In the data rows, 128 means zero.
In each game, the first row plays the second. By how much does the first row win? 15 means about a draw, 30 a big win and 0 a big loss. Wins can go round in a circle. Each row has two weighted sums of its numbers, A and B, taken from their middle values. A row wins by its A times the other's B, less its B times the other's A.
[ 97 135 136 148 115 113 143 140 162  97 125 110  95 118 202 170  88  85
  92 118 174]
[161 157  40 151  52 113 143 154 118  77 204 127 170 137 135 114  88 151
 157 121 106] ~ 26
[161 142 130 129 165 113 143  75 118 121 128 142 190 114 114 145 154 152
 148 121 106]
[161  55 168  70 115 197  60 176  60 192 104 122 122 143 135 107  88 168
 132 221 106] ~ 8
[ 97 148 131 145 124 113 143 128 158 108 120  90 148 138 172 122 154 146
 142 109 174]
[ 97 154 125 163 123 113 143 110 153  98 140 143 135  94 109 130 154 149
 147 110 106] ~ 15
[161  51 168  36 168 113 143 108  35 194 148 146 131 164 146 110 154 161
 147 162 106]
[161   0 128   0  81 197  60 197  35 191 150 156 113 170 146 123 154 163
 138 198 106] ~ 20
[ 97 129 140 125 145 113 143 114 136 121 126  65 129 132 171 122  88 115
 141 107 174]
[161 163  76 174  64 113 143 129 136  83 199 126 135  90 100 172 154 112
 128 112 174] ~ 19
[ 97 137 134 138 156 113 143  87 136 110 146 139 122 107  77  98 154 133
 137 112 106]
[ 97 133 151 135 137 113 143 120 138 125 115 159 118 134 157 122 154 174
 133 209 106] ~ 23
[ 97 127 126 129 146 113 143 119 135 129 125 175 123 120 154  93 154 151
 156 118 106]
[161 101 161 114 130 197  60 159 123 161  91 119 122 116  86 137  88 138
 138 108 174] ~ 25
[ 97 153 136 140 130 113 143 120 148 114 125 115 128  45  83 140 154 127
 127 109 174]
[ 97 166 118 168 128 113 143 154 171 102 125 159 134 119 150 116 154 153
 151 120 106] ~ 15
[ 97 149 135 154 131 113 143 141 163 107 120  87 114 133 136 216  88  52
  45 155 174]
[ 97 134 132 133 147 113 143 108 137 114 125 152 123 140 165 103  88 126
 140 110 106] ~ 12
[ 97 158  90 183 110 113 143  55 146  79 163 127 120 131  86 118  88 133
 135 115 106]
[161 140 145 135 165 113 143  84 123 123 128 121  64 169  93 158 154 168
 123 243 106] ~ 16
[161 124 129 131 133 113 143 135 143 125 118 133 148 113 127 117 154 153
 161 128 106]
[ 97 123 125 132 136 113 143 128 142 123 124 125 177 156 108 120 154 141
 147 115 106] ~ 22
[ 97 138 136 132 153 113 143  99 133 113 131 196 144 109 136 113 154 169
 146 159 106]
[161 116 143 120 141 113 143 143 117 146 107 133  64 139 139 117  88 113
 136 101 174] ~ 22
[ 97 130 177 128 128 113 143 151 148 136 111 106 143 149 166 136  88  80
  98 119 174]
[161  81 155 105 113 197  60 168  83 191  88  57  78 137 106 191  88  48
  34 184 174] ~ 16
[ 97 163 116 160 117 113 143 107 153  92 151 129 121 140 166  80 154 157
 164 125 106]
[161 166  77 149  89 113 143 135 143  84 163 134 115 124 112 108 154 153
 152 122 106] ~ 18
[161 105 124 112 144 113 143 130 116 146 115 148 108 153 129 143 154 160
 150 151 106]
[161 165 100 161  98 113 143  86 150  79 173 128 121 136 137  98 154 138
 138 121 106] ~ 15
[161 102 149 109 143 197 143 152 118 160 101 104  93 137 121 173  88  57
  67 136 174]
[ 97 149 128 148 127 113 143 135 163 109 134  52 100 143 157 197  88  56
  16 193 174] ~ 14
[ 97 133 114 137 132 113 143 161 161 121 102 128  70 124 113 130  88 119
 130  97 174]
[161 129 109 117 185 113 143  62 112 125 137 100  97 117 161 157  88 129
 128 112 174] ~ 16
[161 131 140 127 136 113 143 124 141 127 119 121 169 103 115 132  88 123
 127  99 106]
[161  40 156  41 106 197  60 170  36 190  98 179  93 124 143 100  88 168
 144 164 106] ~ 12
[ 97 132 134 135 128 113 143 133 147 125 122 148 137 144 155 123 154 147
 148 112 106]
[161 156   0 133   0 113 143 177  42  80 255 156 126 119  80  96 154 150
 141 111 106] ~ 7
[ 97 115 163 117 133 113 143 131 129 144 114 165 141 140 159 142  88 141
 142 111 106]
[ 97 139 136 130 144 113 143 113 136 129 119 108 177 131 119 131 154 161
 153 138 106] ~ 11
[161 125 106 126 166 113 143  83 117 127 126 137 120 149 157 126 154 169
 144 179 106]
[161 156  83 152  70 113 143 133 148  87 181 151  95 115 118  99 154 131
 144 122 106] ~ 11
[ 97 131 123 129 157 113 143  91 127 116 128 167 146  80 107  98  88 161
 148 118 106]
[ 97 145 133 138 145 113 143 106 140 115 137 144 193 142 160 108 154 159
 121 237 106] ~ 17
[161   6 155   3  60 197  60 226  34 192 113 129 104 152 111 153  88  67
  76 143 174]
[ 97 162 103 151 100 113 143 139 164  96 143  92 146 113 106 173 154 128
 125 105 106] ~ 12
[161 171  94 146  78 113 143 133 147  81 160 130 155 119 102 104 154 120
 140 106 106]
[161 111 145 125 149 113 143 118 116 149 124 153 191 109 111 121 154 157
 150 132 106] ~ 13
[ 97 148 117 144 126 197 143 150 169 119 106 103  98 157 163 161  88  65
  80 127 174]
[161 112 121 104 183 113 143  85  98 138 133  59 122 127 159 194  88  50
  31 189 174] ~ 15
[161 160  71 149 107 113 143 146 156  84 154 110 116  92  81 143 154 141
 140 111 106]
[161 104 136 114 129 113 143 140 118 156 101 157  53 110 139 143 154  96
 112 128 174] ~ 9
[ 97 130 142 139 127 113 143 155 164 120 110 114 118  88 144 148  88 103
 116 105 174]
[161  38 117  30 127 113  60 153  36 192 124 179 113 125 102 167 154  86
 113 106 174] ~ 15
[ 97 168 104 160 112 113 143 107 152  90 151 123 103  96 113 129 154 161
 144 135 106]
[ 97 143 101 165 112 113 143 124 156  96 145 103  98 117 125 164 154  84
  91 127 174] ~ 16
[161  77 148  88 136 113 143 145  64 189 112 106 147  98 111 131  88 139
 141 106 106]
[ 97 165  92 164  83 113 143 134 149  85 161 150 140 126 147 136  88 121
 128 102 106] ~ 19
[ 97 121 135 127 135 113 143 152 140 139  96 146 133 157  98 108 154 143
 131 104 106]
[161 156  69 183  66 113 143  91 134  78 192 160 137 123 158 119 154 146
 145 118 106] ~ 16
[ 97 122 167 134 126 197 143 163 128 151  92 134 135 136  59  93 154 164
 143 152 106]
[ 97 155 102 166 103 113 143 146 157  90 141 138 125 159 143 122 154 144
 144 105 106] ~ 14
[ 97  97 153 129 127 197  60 176 150 160  81 115 114 135 141 151  88 109
 131 110 174]
[ 97 138 147 137 135 113 143 116 140 124 129 161 173  79 110 114 154 148
 145 114 106] ~ 13
[ 97 138 128 133 139 113 143 107 147 104 131 104 122  88 143 111 154 152
 144 125 106]
[161 112 144 119 130 113  60 140 121 153 114 102 153 176 135 144  88 136
 142  97 174] ~ 19
[ 97 135 128 132 155 113 143  84 132 115 121 131 114 145  99 130 154 110
 126 117 174]
[ 97 151 117 145 128 113 143 148 167 111 117 116 119 121 152 105 154 135
 141 100 106] ~ 15
[161 171 100 162  76 113 143 120 141  82 174 143 113 152 114 116  88 113
 129 112 174]
[161 103 146  75 171 113 143 106  78 159 127  85 156 121 143 105 154 142
 134 106 106] ~ 19
[161 147 125 133 160 113 143  69 135 114 133 140 150 105 108 138 154 164
 142 141 106]
[161 175  62 151  34 113 143 136 118  78 207  54 104 149 157 148  88  76
  99 129 174] ~ 18
[161 101 122 100 150 113 143 132  97 163 109 102 111 133 107 120 154 165
 151 137 106]
[ 97 174 133 152 105 113 143 147 158  92 141 149 144 131  98 115  88 105
 111 114 174] ~ 16
[ 97 136 139 129 129 113 143 134 143 126  99  95 139 103  97 123 154 142
 144 113 106]
[161  89 148  90 129 197  60 155  90 178 105 123 156 150  89 134  88 118
 129 109 174] ~ 11
[ 97 127 136 128 140 113 143 122 135 132 124 125 141 151 140 158 154 107
 120 103 174]
[ 97 150 129 128 116 113 143 144 153 118 108 166 124 147  76 124  88 149
 145 136 106] ~ 19
[161  86 177  98 124 197  60 163  91 183 100 134 124 169 111 118 154 117
 120 116 174]
[161 117 138 121 134 113 143 130 138 139 100 114 104 113 183  89 154 151
 147 124 106] ~ 12
[161  89 155  92 145 113 143 132  84 165 114 129 128 134 130 113 154 109
 128 116 106]
[ 97 135 142 129 149 113 143 101 135 111 121 124 134 101 112 100 154 168
 141 191 106] ~ 24
[ 97 137 139 140 144 113 143 113 142 119 118 159 132 115 112 115  88 157
 152 142 106]
[161 176  83 154  92 113 143 138 152  83 160  99 144 134 139 129 154 160
 145 131 106] ~ 22
[ 97 142 115 170 124 113 143 143 168 110 121 141 129 126 175 132 154 149
 138 111 106]
[ 97 140 155 137 128 113 143 149 157 121 110 122  97 152 135 105 154 130
 141 107 106] ~ 13
[161   4  94   0 164 113 143 111  35 192 181 112 106 120  92 153  88  71
  97 134 174]
[ 97 150 121 160 117 113 143 133 159 104 132 150 112 150  82 122 154 146
 147 115 106] ~ 11
[ 97 139 143 149 136 113 143 116 146 109 131  95 120  98 129 134 154 136
 143 113 106]
[ 97 152 112 140 135 113 143 127 152 114 128 146 139 108  97  78 154 159
 147 124 106] ~ 15
[ 97 158 125 150 136 113 143 111 146 111 130 115 104  97 152  96  88 124
 129 109 106]
[ 97 129 129 138 131 113 143 140 148 131 120 150 103  68  90 100 154 162
 144 126 106] ~ 15
[ 97 141 114 146 150 113 143  85 136 106 132 115  99 144 123 167  88  91
 113 115 174]
[161 178  20 152   0 113 143 164  80  77 255 119 163  77  84 128  88 150
 146 110 106] ~ 19
[ 97 159 119 159 155 113 143  42 144  89 162 121 161 114  77 134 154 154
 149 125 106]
[ 97 163 113 158 127 113 143  74 153  91 169  92 126 131 104 135 154 130
 135 109 174] ~ 14
[ 97 144 112 154 135 113 143  83 148  95 150  92 117 131 123 131 154 160
 131 131 106]
[ 97 168  87 163 122 113 143  62 151  82 171 157 143 159 153 123 154 133
 150 113 174] ~ 16
[161 176  66 161  72 113 143 145 138  81 178 129 138 149 120 128 154 152
 144 113 106]
[161  79 143  76 143 113 143 136  70 181 113 138 149 162 142 151  88  96
 110 116 174] ~ 23
[ 97 170  96 161  99 113 143 146 159  85 160 126 124 112  77 143 154 125
 143 108 106]
[ 97 138 145 161 138 113 143 108 146 111 127 128 154 105  81 132 154  90
 105 113 174] ~ 14
[ 97 138 127 136 129 113 143 120 147 116 126 139 176 156 152 135 154 136
 146 113 106]
[161 105 138 106 142 113 143 134 101 171 108 115 117 102 134 141 154 119
 128 118 106] ~ 18
[ 97 125 149 130 134 113 143 123 143 130 120 108 174 111  96 129  88  90
 112 116 174]
[161 123 155 123 129 113 143 132 139 135 115 111  75 138  93 134 154 150
 141 102 106] ~ 10
[161  80 159  75 133 197  60 148  68 188 108 130 170  78 156 115  88 139
 140 114 106]
[161 114 151 104 128 113 143 139 120 155 101 110 125  82  73 119  88  96
  97 126 174] ~ 11
[161 127 125 126 148 113 143 112 125 132 132 130 162 134  97 110  88 168
 130 216 106]
[ 97 138 121 137 128 197 143 154 166 116 102 106 127 117 109 128 154 125
 134 112 106] ~ 22
[161 103 138 104 138 113 143 146 112 154  95 125 118 104 148 154 154 123
 128 114 106]
[161  99 155  99 144 113 143 134  95 159 112  84 164 102 115 125 154 125
 130 121 174] ~ 14
[161 159 112 168  73 113 143 140 140  82 173 154 120 125 140 110 154 155
 150 121 106]
[ 97 149 137 158 121 113 143 116 152 100 142 125 139 150 145 109 154 140
 139 120 174] ~ 17
[ 97 155 123 155 136 197  60 148 181 119 110 143 184 121 128 139 154 112
 124 104 174]
[161  98 141 106 135 113 143 133 105 160 102  95 115 156 186 146  88  58
  80 145 174] ~ 15
[ 97 117 149 113 136 113 143 142 129 141 113 127 148 121 138 156  88 120
 136 115 106]
[ 97 130 118 119 186 113 143  63 110 127 141 156  59 101 139 110 154 158
 144 122 106] ~ 21
[161  83 142  86 192 113 143  81  55 163 130 175  70 140 111 113 154 137
 146 111 106]
[161 161  94 161  90 113 143  91 146  78 175 136 115 126 149 105 154 153
 138 131 106] ~ 18
[ 97 143 118 145 142 113 143 113 138 113 132 116 226 162 120 155  88  99
 112 110 174]
[ 97 159 135 162 148 197  60 155 185 117  90 136 147  99 171 145  88 109
 131 106 106] ~ 2
[161 174  91 168  90 113 143 139 150  92 157 101 156 130 165 156  88  82
  91 123 174]
[ 97 139 129 134 133 113 143 129 148 117 125 109 152 153 132 134 154 138
 137 112 106] ~ 18
[ 97 147 127 143 137 113 143 118 150 114 138 161 156 107 185  93 154 157
 142 130 106]
[161 112 157 104 136 113 143 143 121 160 102 141 144 151  68 142 154 147
 141 113 106] ~ 8
[ 97 143 140 158 128 197  60 154 179 112 109 125  91 148 186 114  88 107
 117 101 174]
[161  39 144  65 106 197  60 201  48 191  86  84 143 110 170 183  88  68
  86 120 174] ~ 24
[ 97 135 161 144 124 113 143 120 148 107 142 138 149 106 134 130  88 171
 156 139 106]
[ 97 112 148 120 143 113 143 126 125 143 104 125 162  81 163  81 154 135
 138 107 106] ~ 7
[ 97 159 118 157 122 113 143 106 148  97 144 139 119 150 138 149 154 115
 129 115 174]
[161  94 158 128 124 197  60 178 131 168  79 150 140  76  96 130 154 128
 139 107 106] ~ 15
[ 97 150 146 161 125 197 143 151 174 107 121  94 122  90 130 130  88 103
 117 102 174]
[161 132 118 109 176 113 143  67 113 124 144 133 136 140 141 104  88 122
 147 106 174] ~ 16
[161  91 127  68 190 113 143  83  54 167 124 146 158 115 104  77  88 164
 159 135 106]
[ 97 112 141 128 130 113 143 139 134 141 109 130  88 140 141 143 154 119
 135 103 106] ~ 17
[161  32 167  30  78 197  60 215  35 190 104 140 141 150 155 155 154 158
  91 255 106]
[ 97 133 141 121 133 113 143 133 140 129 107 181 120 146 101  89 154 155
 152 130 106] ~ 1
[161 156  91 159  92 113 143 141 151  76 158 115  78 108 109 118 154 141
 151 108 106]
[ 97 124 155 134 138 197  60 167 169 144  84  84 154 105 104 144 154 116
 126  99 106] ~ 24
[ 97  94 181 117 135 197  60 189 137 190  75  58 142 146  98 218  88  53
  14 205 174]
[ 97 144 126 135 128 113 143 109 146 112 129 140 151 160 165 119  88 158
 152 137 106] ~ 15
[ 97 129 146 131 135 113 143 145 144 133 111 116 153 140  89 116  88 148
 144 120 106]
[ 97 138 147 133 178 113 143  78 120 122 138 113 171 147  91 102 154 146
 146 115 106] ~ 17
[161  93 134  90 156 113 143 125  65 174 122 110 113 153 111 120  88 107
 112 124 174]
[161 115 169 123 143 113 143 135 124 136 116 131  91 127 121 151 154 125
 134 106 106] ~ 13
[161  82 184 103 115 197  60 180 102 193  83 135 115 132 103  93  88 140
 149 111 106]
[161 151   0 137   0 197 143 172  40  82 255 142 103 109  68 125 154 132
 137 111 106] ~ 10
[ 97 106 141 126 122 197  60 173 142 161  86 170  93 124 175  89 154 169
 142 156 106]
[ 97 156 111 141 120 113 143 112 148 104 136 176 170 110 179  97 154 168
 152 148 106] ~ 1
[ 97 173  92 156 127 113 143  96 150  90 146 129 140 111 131 109 154 144
 144 109 106]
[ 97 135 153 131 138 113 143 129 145 120 119 132  91 115 107 124 154 144
 143 107 106] ~ 17
[161  94 134 106 146 113 143 129  96 156 106 155 157 173 100 109 154 170
 130 212 106]
[ 97 152 114 150 146 113 143  97 143 107 140 138 158 101 112 117 154 147
 143 124 106] ~ 15
[161 123 135 125 141 113 143 117 124 135 117  78 130 126  98 150  88 132
 142 115 174]
[ 97  94 160 108 124 197  60 173 124 178  86 113 154 137 111 121 154 150
 152 117 106] ~ 20
[161 173  72 158  40 113 143 137 125  78 191 108 117 147  98 119  88 132
 140 114 106]
[161 131 113 131 142 113 143 121 126 132 121 138 117 118 121 114 154 130
 143  97 106] ~ 15
[ 97 128 116 128 136 113 143 125 132 127 107 155 162 113  79 168  88 143
 158 116 106]
[161  92 160  84 135 197  60 148  83 177 105  95 140  97  70 113 154 113
 116  97 174] ~ 13
[ 97 140 140 136 131 113 143 121 138 132 118 160 102 125 126  98 154 164
 140 162 106]
[161  83 170  84 140 113 143 141  70 183 116 129 100  95 143 108 154 150
 143 131 106] ~ 9
[ 97 161 110 157 121 113 143 134 156 104 128 141 143 139 117 113 154 161
 151 132 106]
[161 109 147 113 166 113 143  97 104 146 130 122 159 131  88  98 154 115
 135  97 106] ~ 15
[ 97 135 120 146 165 113 143  90 127 120 143 114 147 141 161 118 154 138
 131 129 106]
[161 131 142 124 163 113 143  84 121 125 128  77 152 164 114 166  88  80
  99 112 174] ~ 12
[161 125 116 110 148 113 143 108 113 137 124 172 153 124 124 107 154 137
 149 110 106]
[ 97 139 125 146 138 113 143 114 152 113 129 168 120 119 119 121 154 135
 144 107 106] ~ 17
[ 97 100 223 180  96 113 143 173 172  82 170 204  23 255 135   0 154 103
 204   4 174]
[ 97 127 122 124 134 113 143 121 139 131 116 142 134 113 149  96 154 156
 151 118 106] ~ 3
[ 97 162  84 154  93 113 143  85 156  79 172 142 117 131 133 117 154 128
 131 113 106]
[161  66 155  81 117 197  60 180  95 195  83 102  98 108 136 111 154 119
 137 110 106] ~ 18
[161 114 142 120 147 113 143 128 119 151 104 140 121 123 148  97  88 146
 146 120 106]
[161  62 161  89 106 197  60 176  54 190 102 126 178 172  71  75 154 157
 145 162 106] ~ 16
[161 114 141 110 142 113 143 111 103 145 123  42 181 138 154 142  88  51
  65 149 174]
[161 119 154 126 141 113 143 124 134 132 115 121 106 104 146 136 154 134
 127 116 106] ~ 12
[ 97 124 141 145 137 113 143 134 140 131 114 136  83  74 135 103 154 162
 145 149 106]
[ 97 159 119 170 123 113 143 146 168  97 136 143 127 132 143  91 154 163
 134 229 106] ~ 24
[161 127 132 113 140 113 143 121 112 141 106 130 119 151 128 107 154 149
 150 134 106]
[ 97 135 142 136 145 113 143 126 135 130 121 168 166 139  92 156 154 134
 133 105 106] ~ 12
[ 97 156 112 167 141 113 143  42 148  80 164 176 139 102 161 111 154 165
 139 187 106]
[ 97 136 122 138 128 113 143 142 159 117 119 130 126 148 145 150  88 114
 122 100 106] ~ 12
[161 158   0 130   0 113 143 177  33  91 255 112 125 135 185 128  88 150
 153 130 106]
[ 97 106 174 125 133 197  60 160 136 161  86 131 129 137 102 137 154 156
 159 137 106] ~ 20
[ 97 142 115 127 135 113 143 117 146 109 135 134 134  55 128 165  88  68
  91 140 174]
[161  64 161  66 111 197  60 175  51 187 110 122  91 153 109 163  88  55
  60 155 174] ~ 16
[ 97 156  90 163 118 113 143  90 151  88 152 122 164 149 148 110  88 141
 132 110 106]
[ 97 170  95 183  87 113 143  51 139  76 195 176 162 120 144 146 154 121
 131 106 174] ~ 19
[ 97 162 110 148 161 113 143  48 144  88 155 128  60 104 121 137 154 131
 135 109 174]
[ 97 149 154 157 148 197  60 161 172 125  97  38  70 138  77 200  88  53
   6 205 174] ~ 23
[ 97 131 181 131 135 197  60 155 150 135  91 162 176  88 122 108  88 160
 152 150 106]
[161  88 134  89 143 113  60 127  84 163 111 184 180 127 109 118 154 158
 145 149 106] ~ 8
[161  98 157  99 139 113 143 136  99 165 107 139 123 133 151 107 154 151
 155 115 106]
[161  79 153  57 148 113  60 129  44 191 122 131  91 118 131 102 154 168
 134 216 106] ~ 21
[161 107 141 110 155 113 143 100 114 142 125 130 119  84  89 127 154 130
 138 116 106]
[161 172 124 154 119 113 143 145 168  96 136 157 144 100  67  91 154 162
 142 148 106] ~ 12
[ 97 132 131 134 138 113 143 141 148 124 117 132 142  85 139 112  88 137
 141 107 106]
[ 97 124 133 108 152 113 143 111 125 132 129 124 138 126 154 132 154 164
 138 190 106] ~ 16
[ 97 146 148 153 123 113 143 127 149 107 141 179 139 159 113  89 154 172
 139 164 106]
[ 97 142 108 149 160 113 143  80 130 113 138 131 147 127 140 148  88 105
 126 105 174] ~ 15
[ 97 121 127 107 142 113 143 123 112 152 109 152 145 102  78 142 154 163
 150 134 106]
[ 97 146 138 146 136 113 143 107 138 116 134 131 123 116 187 119  88 129
 140  95 106] ~ 24
[ 97 115 152 125 135 113  60 146 125 149 102 149 145 145  98 147 154 145
 144 104 106]
[161 154  81 171 111 113 143 151 162  90 148 107 117 122 112 137  88  82
  97 129 174] ~ 14
[161  62 131  59 139 197  60 148  42 193 126 110  92 139  99 121  88 135
 130 109 106]
[161 149 138 138 132 113 143 137 153 114 115 145 132  99  97 124 154 131
 144 102 106] ~ 13
[ 97 125 134 134 138 197  60 155 170 128 102 175  81 114 150 128 154 121
 124 115 174]
[ 97 158  96 150 136 113 143  72 150  88 162 130 160 135 138 105 154 109
 120 113 106] ~ 9
[161 144 145 133 151 113 143 105 141 117 124  99 149 135 149 153 154 108
 124 123 106]
[161  52 133  30 180 113  60 100  34 195 149 143 124 162 128 118 154 163
 116 250 106] ~ 14
[ 97 131 150 137 128 113 143 148 152 117 113 130 170 160 128 140 154 126
 129 121 174]
[ 97 146 109 153 102 113 143 114 156  97 153 129 137 100 136 143 154 125
 135 110 106] ~ 20
[ 97 152 110 169 121 113 143 107 151  97 143 146 126  86 101 116 154 152
 157 127 106]
[ 97 127 156 134 125 113 143 135 147 129 103 113 150 183  69  91  88 141
 143 110 106] ~ 15
[161  92 136  87 134 113 143 147  96 166 113 170 160 134 131  99 154 161
 156 144 106]
[161 117 127 126 143 113 143 125 120 145 108 135 143 120  76 123 154 150
 155 122 106] ~ 12
[ 97 132 148 146 154 113 143  92 139 114 140 150 114 116 103 110  88 152
 147 128 106]
[ 97  96 147 116 135 197  60 173 145 164  83 100 125 133 130 141  88 103
 114 123 106] ~ 15
[ 97 126 131 127 144 113 143 104 138 117 127 171 136  87 119 106 154 153
 139 126 106]
[161 129 148 106 173 113 143  95  97 141 131 172 136 137  91 104  88 158
 141 166 106] ~ 17
[161 107 146 118 143 113 143 135 112 156 109  83 110 126 140 113  88  91
 106 118 174]
[ 97 166 112 172  83 113 143 104 146  79 171 105 180 160 107 125  88 134
 151 106 106] ~ 16
[ 97 154  94 152 121 113 143 123 148  97 147 136 133  88 100 105  88 136
 152 129 106]
[ 97 138 153 146 133 113 143 138 153 124 117  74 120 117 147 146 154  95
 110 109 174] ~ 14
[161 133 125 118 158 113 143  90 122 124 138 153  91 123 114 103 154 168
 142 199 106]
[161 158  84 161  68 113 143 147 136  83 188 163 179 142 134 142 154 137
 136 115 106] ~ 21
[161  96 151 111 124 197  60 167 106 176  90 130 133  88  79 119  88 102
 123 111 174]
[ 97 113 125 127 135 113 143 117 135 128 112 123 119 129 119 110  88 137
 141 116 106] ~ 15
[ 97 129 149 142 130 113 143 120 135 135 116 108 111 118 164 127 154 121
 129 109 106]
[161 118 127 112 137 113 143 137 125 145 109 133 117 118 145 134 154 111
 124 110 174] ~ 14
[161 106 134 111 145 113 143 128  96 156 119 113 165 139 236 122  88 114
 121 111 174]
[161 158  10 155   0 113 143 152  85  79 242 142 165 146 106  95 154 166
 147 140 106] ~ 14
[ 97 138 134 150 141 113 143 126 147 120 120 138  94 104 124 122 154 153
 158 125 106]
[ 97 136 132 124 141 113 143 124 138 134 107 172 126 114 129 126 154 135
 133 114 106] ~ 6
[ 97 141 134 139 144 113 143  72 141 101 138 134 137 116 122 140  88 100
 114 118 174]
[ 97 165  71 178 143 113 143  16 148  81 181 130 181 190  93 115 154 141
 156 118 106] ~ 13
[ 97 128 154 119 133 113 143 148 138 140  95  69  66 166 133 174  88  50
  55 165 174]
[ 97 162 104 168 137 113 143  63 146  89 170 127 142 113 120 114  88 138
 151 111 106] ~ 13
[ 97 138 117 129 134 197  60 148 162 127  92 133 120 149 152 185  88  67
  86 143 174]
[ 97 157  84 156 158 113 143  71 144  95 152 108 132 126 153  89 154 159
 148 133 106] ~ 15
[ 97 162 100 161 146 113 143  73 149  87 151 162 136 128 124 107 154 161
 144 176 106]
[161 164 101 155 107 113 143 124 156  89 144 126 115 121 159 163  88  85
  85 130 174] ~ 21
[161 100 155  93 168 113 143  93  81 156 132  97  84 112 135 153  88  70
  89 121 174]
[ 97 138 135 148 130 197  60 166 165 131  98 180 132 112 136 125 154 152
 147 120 106] ~ 19
[161 100 122  98 133 113 143 144 109 159 104 155 132 161 101 146  88 153
 143 113 106]
[161 106 135 134 136 113 143 137 129 139 105 124 126 128 148 129 154 145
 150 111 106] ~ 10
[161 157 100 150 115 113 143 154 159  93 149  96 128 123 118 153  88 110
 121 112 106]
[161 164  72 163  84 113 143 135 142  84 178  86 123 120 196 149  88  54
  76 144 174] ~ 14
[ 97 128 121 132 146 113 143 119 143 120 122 119 116 114 106 148 154 121
 132 108 174]
[ 97 140 138 152 131 113 143 133 154 118 120 134 141 101  37  87 154 154
 144 121 106] ~ 18
[161 154   0 147   0 113 143 167  56  83 255  48  75 155 200 255  88  57
   0 255 174]
[ 97 150  78 164  88 113 143 143 152  88 159 113 178 136 169  94 154 153
 154 114 106] ~ 12
[ 97 153 119 146 120 113 143  97 151  97 149 127 139 131 135 106  88 124
 124 108 106]
[ 97 135 143 112 137 113 143 135 139 134 112 140 114 108 148 132 154 161
 151 128 106] ~ 20
[161 108 136  94 183 113 143  88  78 150 140 101 131 112 118 138 154 118
 135 103 174]
[161 110 166 137 125 113 143 154 119 153 108  83 105 126 121 128  88 121
 143 114 174] ~ 6
[161 172  61 177  52 113 143 117 129  76 198 152 123 150 108 124  88 173
 136 184 106]
[ 97 140 158 131 136 113 143 130 130 132 117 103 138 127  94 131 154 143
 143 115 106] ~ 15
[161  85 144  84 128 113 143 154  76 179 106 147  87 107  84 122 154 145
 143 115 106]
[161 130 142  96 140 113 143 137 105 154 110  93 139 130 111 107 154 161
 153 132 106] ~ 12
[ 97 129 112 129 137 113 143 127 149 123 119 128 126 123 107 131 154 131
 138  95 106]
[ 97 157 110 162 120 113 143  98 150  95 146 135 131 106 144 134 154 123
 139 105 106] ~ 20
[161  85 150 105 141 113 143 142  88 169 103 138 116 111 169 135 154 144
 154 102 106]
[ 97 125 126 126 126 113 143 148 161 121 105  56 105 128 197 183  88  54
  19 204 174] ~ 17
[ 97 143 149 140 135 197  60 155 168 122 114  89 139 121  93 158  88  86
  91 121 174]
[161  70 176  88 119 197  60 180  72 194 103 145 136 156 113 152  88 119
 118 117 174] ~ 14
[161 116 148 124 144 113 143 130 125 138 110 123 117  76 166  97  88 113
 127 112 174]
[161 123 138 127 137 113 143 140 133 140 108 130  95  99 104  75 154 159
 141 138 106] ~ 14
[ 97 141 126 156 129 113 143 127 151 116 126 196  94 125 104 128 154 147
 148 121 106]
[ 97 130 138 143 127 197  60 152 162 127 110  70 177 155 229 143  88 108
 118 106 106] ~ 20
[161 108 154 115 141 113 143 135 116 150 119 131 105 120 128 124 154 146
 145 117 106]
[161 109 144 110 142 113 143 128 121 144 109 134 142 111 155 111  88 134
 126 107 106] ~ 15
[161 127 152 132 132 113 143 131 134 136 109 136 127 171 153  84 154 133
 149 119 106]
[161 128 153 124 147 113 143 124 118 138 110 108 165 171 123 122 154 107
 120 111 174] ~ 16
[161 109 140 100 145 113 143 132 106 151  98 123 137 113 104 117  88 130
 136 105 106]
[161 114 130 120 149 113 143 107 112 143 121 136 119 151 164 125 154 136
 133 122 106] ~ 16
[ 97 133 100 138 162 113 143  82 131 119 126 101  96 129 144 132 154 111
 120 110 106]
[161 137 133 127 132 113 143 131 140 131 114 178 130 107 144 108 154 152
 144 128 106] ~ 20
[161 108 144 119 143 113 143 120 119 146 103 131 141 136  97 103  88 157
 145 142 106]
[161 164  95 167  72 113 143  97 134  83 183 128 147 129 153 101  88  96
 119 112 174] ~ 15
[ 97 141 114 141 192 113 143  36 130 104 163 181 194 141 189 118 154 161
 149 150 106]
[ 97 123 139 140 142 113 143 113 127 132 121 142 114 136 156 129  88 152
 141 111 106] ~ 15
[161 111 175 114 160 113 143 112 105 153 125  88 164 127 160 169  88  77
  97 126 106]
[161 110 142 109 128 113 143 143 122 147 105  76 118  96 134 151 154 118
 124 110 174] ~ 11
[161  89 133  81 147 113 143 132  75 177 114 132 128 151  92 123 154 161
 136 143 106]
[161 108 133  83 168 113 143  93  81 162 128 160 110 150 163 135 154 115
 132 111 174] ~ 21
